Named moves come first, each a turn or a mirror and shown by rows before and after it. Which of them, in which order, take the first row of each pair that follows to the second? Write the first one first, as in the answered first pair.
ganik (before -> after):
[  9  -2  -4  -7   5   9  -1  11   3 -15  -8  -3  -2 -10   3]  ->  [  5   6  -6  -4  -1 -10   2  -9  -8   6  -4  -4   5  -2  16]
[  1  13   0  -4   5   3  -7   2   3   1   4  -8   2 -10   3]  ->  [ 1 13  1 -3  5  3 -7  0  2  2  4 -8  2 -9  3]
[  8 -10   9   5  -3  -5 -11  23  -1 -21 -20   8   7   6 -12]  ->  [  2   0   6   7 -11 -30  -8  -1 -16   5 -13   6  15  14   6]
vufo (before -> after):
[ -1   7   3  -6   6  10  -1 -12   6   5  19  -8  -9  -2  -7]  ->  [  0   8   1  -5   7   8   1 -12   5   8  19  -9  -9  -3  -2]
[ 7  0 -6  2 -4  3  3 -3  2  5  0  9 -7 -3  4]  ->  [ 8 -1 -5  1 -5  2  2 -3  2  4  1 10 -7 -2  1]
[  4  14   1  -6   0 -17   1  -8 -15   4  -8   4   6  -5   1]  ->  [  5  10   3 -10  -5 -15  -4  -5 -13  -5  -6   8   5  -2 -11]
[ 0  2 -6 -2 -2 -4  7 -7 -5 10  0 -4  0 -1 12]  ->  [  5  -2  -7 -12  -9  -7   3  -8  -5   2   1  -1   1  -1   3]
rol (before -> after):
[  4  13   1  16  14  -3 -11  20   2  -4 -15   1   3  -8   4]  ->  [ 12  20  -5   4  14  -3 -15  12   5  -2 -10  -5   2 -16   6]
[ -2  10  10   6   7   8  -9  13   1  -2   0  -3  -1  -4 -11]  ->  [  0  13   7   2   7   8 -12   8   3  -1   2  -6  -1  -7  -9]
[ 2 -7 -3 -3 -3  1 11 -5 -1  0  3  1  0  0  7]  ->  [-2 -8  1  4 -3 -3 10 -2 -4  0  0  4  1  4  5]

Each pair is 2 to 3 moves apart.
[ 18   5  -3 -19   1  14 -18   9  12 -17  -1  -3  -3 -16 -14]  ->  [  0  23  -1   1   0 -13 -11 -21  -7  26  12  -4   4   0  10]  vufo, ganik
[  8  20   3  -8  19  28 -17   2  10   8   5 -21   0 -10   0]  ->  [ 15  22  -3 -22   6   9 -19 -16   1  15   6 -20   8  -7   6]  ganik, vufo
[ 14   7 -14 -14   9  -3  -4  -5  -2   7  -6 -14   3 -18  19]  ->  [  7  -9 -13 -17 -10 -15  11 -17 -11   7   4  -2   4  -1  16]  vufo, rol, ganik
[  3   4   2   2  -3 -12  -2  -7  -7   9  -4   2   9   6   4]  ->  [  8  -4   4  -3  -3   0  -6   5   1 -10  -6   6   6   2 -11]  vufo, ganik
[ 12  -8  -6 -18 -20 -18  -2  -4 -10 -12 -13   7  10   7  -4]  ->  [  2  -3   8  -5 -16 -12 -14   6  -6 -14  -6  12   8  14 -22]  rol, vufo, rol
[-5  2 -2  6  3 -4  6 -3 -7  8 -1  1  3  2 14]  ->  [-3  0 -5 -1  2  0  8 -6 -5  6  2 -1  0 -2 16]  rol, rol
[ 11   6  -2 -20  -3   3  -6 -16  -9  12   3  -3   5 -13   3]  ->  [  6 -15   3 -11   0  23   5   7  -1  -8  -3   4  -3 -10  -9]  ganik, rol
[  0  11  -9  10   7  15 -15   4   6  -3   2  -1  -1 -20  -1]  ->  [  6  12 -13  -7 -10  -2 -20 -10  -1  -4   6   3   5 -16  -5]  ganik, vufo, vufo
[  0  -4  -1 -12   5  17   5  10   6 -24   1   2  -6 -15 -16]  ->  [ -4   5  -3 -18 -13 -17   3 -22 -13  -1  12   5   5  -1  -6]  ganik, vufo
[ -6   4   6  -2 -13 -13  -7 -14  -6   3   6   6  -2   7 -10]  ->  [-12   6  10  10  -6  -7  -4  -9  -5   8   8   6  -4   8  -8]  vufo, vufo
[ -6  -4   0   3   5  19   7   5  12  -5  19   6 -11  -1  -4]  ->  [-9  1  3 21 14 12  5 13  6  3  1  4 -5  1  7]  rol, vufo, ganik
[  8   5   2  -3  -2   1 -17   6   3  -8 -12  14   4   0 -17]  ->  [  2  10   4   0  -6 -10 -17  -5  -5   3  -6  16   7   8 -15]  ganik, vufo
[  5 -10  -2   1 -13   5  -7   0   1 -15 -11  11 -11   9 -11]  ->  [  0   0  -7  18   2   4   3  -5  -3   8 -17   1 -11   4  18]  vufo, vufo, vufo
[  5  -6   2  -3 -22  -1  21   3  -8  -2  -5   8  -2   2   9]  ->  [ -3  -6   9   9 -16   7  23  10  -5   0  -1  10  -6   4   5]  vufo, vufo, vufo
[ -5  -2   6  14  -7 -16   5   2 -12   4  -9   9  10  14   2]  ->  [ -3  -2   2  17   5  -6   9  12  -7   3 -18   3   6   4  12]  ganik, vufo, vufo
[  1   1   2   4   5  13   9   8  10  -5  -6  -8   6 -10  -2]  ->  [  6   1   1 -12 -13  -7   3  -8   2  -4  -1  -2  13  -3  -9]  ganik, vufo, vufo
[-6  1 -3 -6  7 -1 10 -4 -7  9  0 -7  5 -6 15]  ->  [ -2  -6  -6 -17  -1  -2  12  -3  -8   1  -2  -4   6  -5  11]  rol, vufo
[  7  -8  -4 -14  -9 -13  12 -18   1 -14  -5   8  10   9   4]  ->  [ -8 -10   9  14  10  14  15   4  12 -15   0  10  -1  10  -4]  ganik, vufo, vufo
[-14  -9   4  11 -10 -14  18 -10  -7   8   2   6  18  21   2]  ->  [  6  20   5  -6  -4 -16 -21  -9   1   3  -5  -8  24   1 -10]  ganik, rol, rol
[ -2   5  -4   3  -4 -15   8  -2 -10   8 -12   4  13   5  17]  ->  [  7  -6  -2 -10  -9  -3   2  12  -1 -18 -15   8  10   1  -6]  vufo, ganik
[ -7  -2  -2   6  -5  -7  12  -8 -10  12   5   4   4  10   5]  ->  [-6 -6 -1 12  8 14 13 11  0  0 -2  1 -3  1  2]  ganik, vufo
[ -1  -2  -9   0  17  18  11   4  10   0   8 -16  -7 -22  11]  ->  [ -3 -23 -13  -5   0   7  27   1   2  -7   5  -4  -5  -9  12]  ganik, vufo, rol
[ 12   5  -9 -17  -8 -10  -2 -13  -4   0  -1  -1   5  -2   7]  ->  [  7  -3   1  -8   0  12  -6   8   8 -17   0   3  -4  -3 -14]  ganik, vufo
[-7  4  4 18 13 13 -3 16  7 -1  2  0 -7 -3 -3]  ->  [-6 17 -3  8  9 -1 -2 -9 -1 18 11 -6 -2 -5 11]  ganik, rol
[ 12  11  -6  -9   2  -8 -12  -3  -2   4  -9  -9   9 -12  13]  ->  [ 11  -4  -1  -8   2  10  -8  15   9 -16  -8  -3   1 -12  -4]  ganik, vufo, rol
[-1  7  4 -1  8 13 -1 -2  4 -2 11 -7  0 -2 -2]  ->  [  4   7   0  -7   8  10  -1  -4   2  -2   6 -10   2  -7   4]  vufo, vufo, ganik
[-11 -10  12  23   3  -2   0  15   0   6  -1   2  -1  11  -3]  ->  [ 10 -11  -4  -8 -12 -22  -2  -2  -8   1 -12  -2   8   5   9]  vufo, vufo, vufo
[  4   5  -5 -12   5   9  -2  -9   4   8   5  -6  -2 -15   6]  ->  [  7   4  -5 -18   0   6  -4 -11   3   5   6  -4  -1 -13   2]  vufo, ganik
[-1 -4 11  6  6 -4  0  7  4 -5 -9  4 -1  0 -5]  ->  [  0   0   7   3   2 -15   1  -4  -2   3  -8   4   3   3   1]  ganik, vufo
[  6  -1  -1  -3   8   9  -7   7   9 -15  -3  -8  -5 -11  -8]  ->  [  1   1   5   9   7   2 -11  12   2 -11 -10  -5  -1  -3 -11]  rol, rol
[  0   6   2  -2  -3 -15  -8  -5  -3   2   6   1   6   5  -7]  ->  [ -4   4   7   9   8   1  -7   9   4  -2   5   0   0   1 -12]  ganik, vufo
[-4 -2  4  2  1  3  5 -6  2  2 16 -2 -5  0  2]  ->  [-1 -6  3  0  4  9  5 -1  6 -5 12 -3 -7 -3  1]  vufo, ganik
[  3   1  -2   4  -4   6  -9   5   1  -4   2   6  -3   1 -12]  ->  [-1  5 -3 13  6  9 -4  5  0  5 -2  1 -3 -2  2]  vufo, vufo, ganik
[ -5   1   2   1  -1 -14   7  -1 -16  10  -6   5  -3   9   9]  ->  [  0  -7   5  -9  -7  -7   1   8  -9 -10  -6  11  -5   8 -11]  vufo, vufo, ganik
[ 14  -7  -3 -23 -11  10   0   1  10 -21  10   3  -4  -7 -16]  ->  [ -3  -4   2  -2 -19 -23   9 -15 -13   9   9  11   6  16   2]  rol, ganik
[  5  -8   2  -5   1  10   0   9   7 -11 -11   6  -2 -10  -4]  ->  [  1   0   5  -1  -9 -15  -5  -6  -7   4 -11  11   8   1   1]  rol, ganik, vufo
[ -4  -4  -5  -6  -4   0  13 -13   3   7  11  -2  -1   0  15]  ->  [  3 -12  -3 -14  -7   9   9  -3  10 -10   8   1  -5  -3   1]  vufo, ganik
[  3 -21  -4 -16  -5   0   4 -13   5 -13   2   6   2   8  -9]  ->  [-15 -12   4  12   9   4  11 -13   3   8  10   4  -2  14   2]  vufo, vufo, ganik
[  0   0  -4 -13   3   0  -4   4   7  -7   6  -4  -7  -6  -1]  ->  [-6 -3 -3  1  9  1  6  9  3  0  0 -4 -8 -3 10]  rol, vufo, vufo
[ -6  -2   3  -4  -6   1 -10   0   6  -3  16  -2  -2  -5 -10]  ->  [-10   1   3   1  -5  -2  -8  -4   3   5  18  -3  -1  -2  -5]  ganik, vufo
[  0  12   0   5   2 -10   0 -13  -3  19  12  -3   5  -1   5]  ->  [  2   1   8  11   8  10  -5  16   8  -5   2   1   0  -4 -15]  ganik, rol
[-12  -4   9  24  12   1   4  10   0   2 -13   4   2  -3   2]  ->  [  7   7   2  -4  -2 -17 -17  -6  -3  -2 -14   0  12 -10  -4]  rol, vufo, vufo
[ 10 -12  -7 -19  -6  14  14   2  12 -17  -5   4  -5   1 -10]  ->  [ -5  -6  -1   6  11  25  21   9  15  -1  -3   0 -10   2  -1]  vufo, vufo
[ -1   4 -21 -10   4   2  18  -9  -3   6  -3  -5   4  -2  18]  ->  [  3  -4 -19 -15   6  16  14   6   6 -12  -6  -3   1  -6   3]  ganik, vufo
[-20  12  -4   5  -1   5  -3  -6 -11   3   7   2  -7  -8  -4]  ->  [-13  12 -11  -1   1   4  -1  -7 -12   4   0  -3  -4 -14   7]  ganik, vufo, vufo
[ 13 -10  -7 -11  -6  -2   5   6  -2 -18 -11   5   3  -4   2]  ->  [  2  -1  -4   0 -12 -18   7 -11 -12   4   0   7   6   7   9]  vufo, ganik
[  0   2  -2 -12   1  15  -5  -2   9 -10  10  -5  -6  -4 -12]  ->  [-14   4   2  13   7   5   7  -5  -3  14   6  -4  -3   6   8]  rol, vufo, ganik
